Z: rows in 3 groups, each row roughly a mix of its group's directions:
Z (79 x 11):
[[-14.8  -5.3 -23.4  10.8   5.2 -26.1  -4.8 -19.8 -14.7 -30.9 -14.9]
 [  0.0  21.8   6.1  -7.0 -29.8  15.1 -20.2  28.9 -17.4   7.4 -12.2]
 [  0.0 -14.8 -13.2 -24.1  35.9   8.9   6.6   2.0  30.7   9.6   3.4]
 [-11.4  10.7   7.1  23.9   0.5   0.7  10.9 -34.5 -21.5  28.2   0.6]
 [ -8.6   6.6  -6.0  36.1   5.8   4.4   7.4  -6.9 -22.0  36.2   4.9]
 [-29.6  -0.6  20.5   2.8  -7.4   7.2 -40.3   1.0  -3.2  12.2 -15.3]
 [ 16.4 -17.7  -4.2 -23.6   4.9 -14.1 -17.5  12.8   8.1 -38.9   1.3]
 [  2.1   8.2   8.6 -10.7 -12.3  -8.9  21.4  15.0 -25.5  35.6 -18.4]
 [ 20.4 -10.2 -36.2 -12.7   1.6 -14.1 -16.9  -0.3 -29.2   2.2  -9.9]
 [  1.3  12.0   5.8  -3.4   7.5  -7.2  19.7 -47.3  10.9 -17.2   9.5]
 [-21.3   7.4  34.5   8.9  14.9 -23.2 -26.8  -2.1  12.2  -4.9   0.4]
 [ -5.1  -8.2 -20.6  -9.2 -14.3 -19.0 -16.0  12.0  14.5   1.0  40.6]
 [ 15.8 -14.3   3.1  11.9  11.5 -19.6  10.1   6.5  41.4  -7.6 -19.9]
 [  2.8 -12.1   0.5  18.7  11.5  -2.6 -20.2 -26.2  -0.2 -35.5  20.8]
 [ 13.3  -4.0   1.8 -42.8 -16.1   2.3  12.6   1.7  19.8 -20.0 -13.6]
 [ -2.8   9.1   4.5   2.9 -16.7   3.6 -32.5  -8.1  31.9   6.0  29.1]
 [-21.5   7.3   9.4 -23.8 -11.6  17.6 -14.1 -14.2  33.2   0.0 -17.6]
 [ -9.4  19.0  15.8   5.4 -21.1  25.0 -26.3 -23.8  18.7   1.7  -5.5]
 [-17.7  16.0 -23.7  -0.4 -26.6 -18.1 -10.7  11.8   6.6   8.9  29.8]
 [-35.6  12.1  12.2   9.1   8.0   8.9 -34.3  -5.0  19.4   6.8  -4.9]
 [-21.6 -38.9  17.9  10.6  -5.9  10.6 -17.7   5.3  19.6  -7.7   9.6]
 [ -6.6  11.1  19.2  -2.7  23.0  25.5   2.8 -17.4  13.7   6.4 -34.2]
 [  2.1 -20.4 -15.3 -23.2  34.7   7.3  25.5   5.7   1.4   0.7 -17.2]
 [ 19.5  18.6  12.7  21.1  -2.2  25.5  18.8 -10.5 -12.5   9.3 -27.1]
 [  3.7 -14.7  -2.4 -11.5  38.8  -1.7  28.9   8.5  -8.6   0.3 -24.0]
 [-22.1  16.7  25.7   7.5 -10.7   7.3 -11.5 -17.0 -13.6  -9.7 -32.8]
 [ 24.7  -2.8 -20.7 -22.2  -3.4   5.7  32.1   5.9  23.2 -15.2   3.9]
 [-18.3  12.7  26.0  -9.1 -29.7  10.0 -20.9  25.6   0.4  -8.2   6.3]
 [-11.0   4.0  20.0 -36.7 -13.2  -4.9 -15.4  21.4   7.4   0.1 -24.6]
 [-22.8  -4.7  17.1  -4.0 -21.0  16.7 -28.8 -12.4  -4.9  19.8 -21.5]
 [-12.3  20.2   2.4  25.0  11.9  -8.9  17.7  -7.4 -18.1  36.3   2.7]
 [ -3.1   0.9 -26.3  28.0   3.9  10.7   2.7 -11.9 -23.1   1.1 -33.6]
 [ -3.7   6.7 -24.1   4.5 -29.5 -21.5  -4.4  15.9  -6.1   3.9  33.4]
 [  2.4 -18.7  22.3  -8.2  -4.1  24.4 -15.5 -24.4  -4.8 -22.5 -23.0]
 [  8.4 -23.6 -22.3 -15.7  17.7  -7.1  -1.5 -22.8 -18.7  10.9  26.6]
 [ 14.9  -2.9   0.2 -32.1 -18.7  -2.8  19.4  29.1  -5.9  12.5 -20.0]
 [  0.6  -8.7  -3.0  -6.0 -16.4 -13.2 -28.4  23.0   1.0 -33.6 -20.1]
 [-20.8   2.2  -5.8 -11.2  24.4  -7.8  26.0   8.6 -18.0   0.7 -33.2]
 [-17.2   0.7  25.5 -16.0 -12.5   1.9 -20.7 -36.5   3.6 -11.3 -12.8]
 [ -5.6   7.4  -9.4  -0.9 -21.5  -5.4 -26.5   0.4  25.4   7.2  36.9]
 [ -7.1  12.0  -9.8  25.2  30.1 -12.5  -5.8  32.7   5.0   2.4  17.6]
 [ -4.5 -16.3 -26.0 -13.2   2.9  -2.8 -18.1 -15.4 -38.1  -9.9  12.8]
 [ 17.9 -13.7  -1.7  -4.8 -30.1  34.4 -13.3 -21.9  -0.1 -12.2   1.3]
 [  3.8 -26.0  -8.7  -7.4  13.5 -34.9   4.0  21.8  -9.0 -10.0  23.2]
 [ 29.9   3.8  -8.1   8.1 -15.6  37.6  18.0 -12.3  -8.2   6.0 -12.5]
 [ 21.7 -18.3  -0.5 -27.2 -31.7   8.7  15.3   1.1 -14.2   5.1 -18.5]
 [ 10.8  19.9  25.5  -3.8  15.7  23.2  29.3   1.2  22.5  -0.3  10.3]
 [ 16.6   0.2 -28.2   3.0  17.3 -18.3  16.7 -22.1 -11.2  28.7  -1.9]
 [ -3.8  12.8  20.7  23.4  17.3 -35.8   8.6  17.8 -17.0   2.7  -2.9]
 [-10.9   8.5  -0.1   6.1 -29.8  -2.6 -26.7  24.4 -10.2 -13.6 -26.6]
 [  9.9   1.9  21.8  19.6 -35.1   4.1 -20.2 -13.4 -18.7 -16.7   1.9]
 [ -4.0  17.5  -8.5 -17.9 -20.9   6.7 -23.5  12.3 -38.0  -9.1   0.5]
 [ 25.2 -10.4 -22.2 -16.4   0.5   3.3  14.6  29.5  19.0 -20.6   6.7]
 [  9.7   9.5  30.3  -2.1  -8.8  10.4   2.1  29.6  34.8  -1.5  -6.6]
 [ -2.0  18.7  -5.9  23.8  28.9 -21.3  14.2  22.6  -8.2  13.0  15.5]
 [ 18.3  15.5  -9.3   5.2 -12.8  15.6  -2.4  17.2 -13.7  38.2 -19.6]
 [ -6.1  26.6 -10.3   9.7 -18.7 -34.1   2.6  -0.5  -5.8  26.0 -16.0]
 [ 14.0   8.3 -10.0  -8.1 -25.3  -6.9 -22.2  26.4 -13.7  27.5 -13.3]
 [ -8.8 -34.6 -18.7 -28.2   9.9 -17.7  -3.3  10.5   0.7 -15.7  15.2]
 [ 18.0  -4.7 -11.7 -15.3 -14.4 -25.1 -25.8  25.1   0.6 -15.6 -18.4]
 [  9.7  33.2 -18.3   2.6   4.4  13.9  10.0  -4.3 -31.9  -8.2 -22.0]
 [ 26.3 -21.3  -2.1 -24.8  -2.1  -8.2 -22.6  26.0  11.4 -16.7  -0.9]
 [  0.6 -25.9 -10.3 -14.0  12.8 -27.1  -8.6  16.2  11.8  -6.0  32.4]
 [-13.0  26.8   9.7  10.1  -9.2  26.8  12.3  -4.2 -16.7  32.6   5.9]
 [-14.3 -19.1 -15.5   9.4  13.6  20.6  -4.8 -21.2 -26.3 -27.5  -1.3]
 [ 16.1  30.5  -8.3  15.3   1.8  18.0  15.3   6.5  -8.5   4.0 -35.3]
 [ 23.6  -2.8  -6.7  13.3   3.0 -16.5  28.4   8.6 -35.5  11.9   9.0]
 [ -5.6  -5.5  -5.2  26.3  -0.3  42.0  -1.6   1.7 -15.9   0.9 -25.1]
 [-18.9  19.3  29.8 -18.6  -1.5 -21.1  -2.7   8.1 -13.3  18.8 -20.3]
 [ -0.6   5.4   2.1  32.2  22.7 -22.3  -3.7  15.6 -27.7   6.7  16.7]
 [ 20.9  27.5 -10.2 -27.1  15.7 -14.7  18.5 -11.2 -12.5   0.6  17.7]
 [  2.6   1.8  10.5   4.3  14.4 -29.3  -9.1  38.6 -25.1  -1.9   3.8]
 [  6.9  16.0   0.7 -34.0  -8.3  -4.9  37.3  -2.1  14.0   8.8 -14.4]
 [-21.9  28.5  19.3   1.4  13.5 -14.2   9.7 -34.8   4.8   7.5  -0.7]
 [  7.4   8.8  16.4   3.6  18.7  30.2  12.9 -16.6   3.5   5.8 -35.7]
 [ -7.6  19.1  -5.5  -6.3  18.0  14.8  -3.9  -5.2  41.4  25.0   4.4]
 [ 15.1  34.5  15.2 -23.9  -0.9   8.4  15.3   8.5  -1.2  19.4  21.4]
 [  6.1  20.1   1.5  -9.8  21.9 -15.1  24.6 -15.2   9.3 -35.4   3.7]
 [  7.4 -12.8   0.2 -13.2  40.9   1.5   2.1   3.9  33.7  11.2   9.0]]

which group is each row in? (one row of each group first):
[ -3.1   2.0 -10.4 -16.3  35.5  11.8   9.7   1.2  34.1  19.7  -1.8]
C
[-20.4   8.4  24.3 -19.7 -17.3  -0.2 -11.3   3.6  -8.6  25.7 -28.0]
Q
[  5.6 -17.2 -33.9  13.6  13.4 -26.0   3.5 -22.7 -10.0   8.9 -14.4]
S

[-16.2 -10.7  -6.1  23.0  -9.7  31.6 -26.4 -23.2   6.6  10.8  -0.6]
Q
[ -1.1  13.5 -14.1  11.9  -3.0  11.4  32.6  -7.2  -2.6  40.4  -3.7]
Q
[-19.2 -12.9 -11.6  11.2 -21.9 -28.9 -27.4   5.6  -5.7 -12.6 -18.8]
S
[ -9.4  21.9  -7.4   6.7  17.6 -18.6  24.8 -28.0  -3.1 -26.2  -3.4]
S
[ -6.4   6.5 -24.9  12.6   8.0   9.7   9.5 -25.9 -35.9  18.8  -3.0]
S
[ -1.1  -6.3   1.0  35.6  21.0 -13.3 -21.2   3.1 -20.3 -11.7  22.4]
Q
[ 16.6   6.2  -9.7   9.5  13.1  15.4   6.0   6.0  -0.1 -35.4 -34.6]
S
[  4.3  -7.9 -16.4  -7.0  -3.5  11.4  -7.8  50.7  12.5   8.2  -6.2]
Q
[-11.6  16.9  26.8   5.7  -0.1  16.5 -27.5 -20.8  27.2   3.9  -6.7]
C
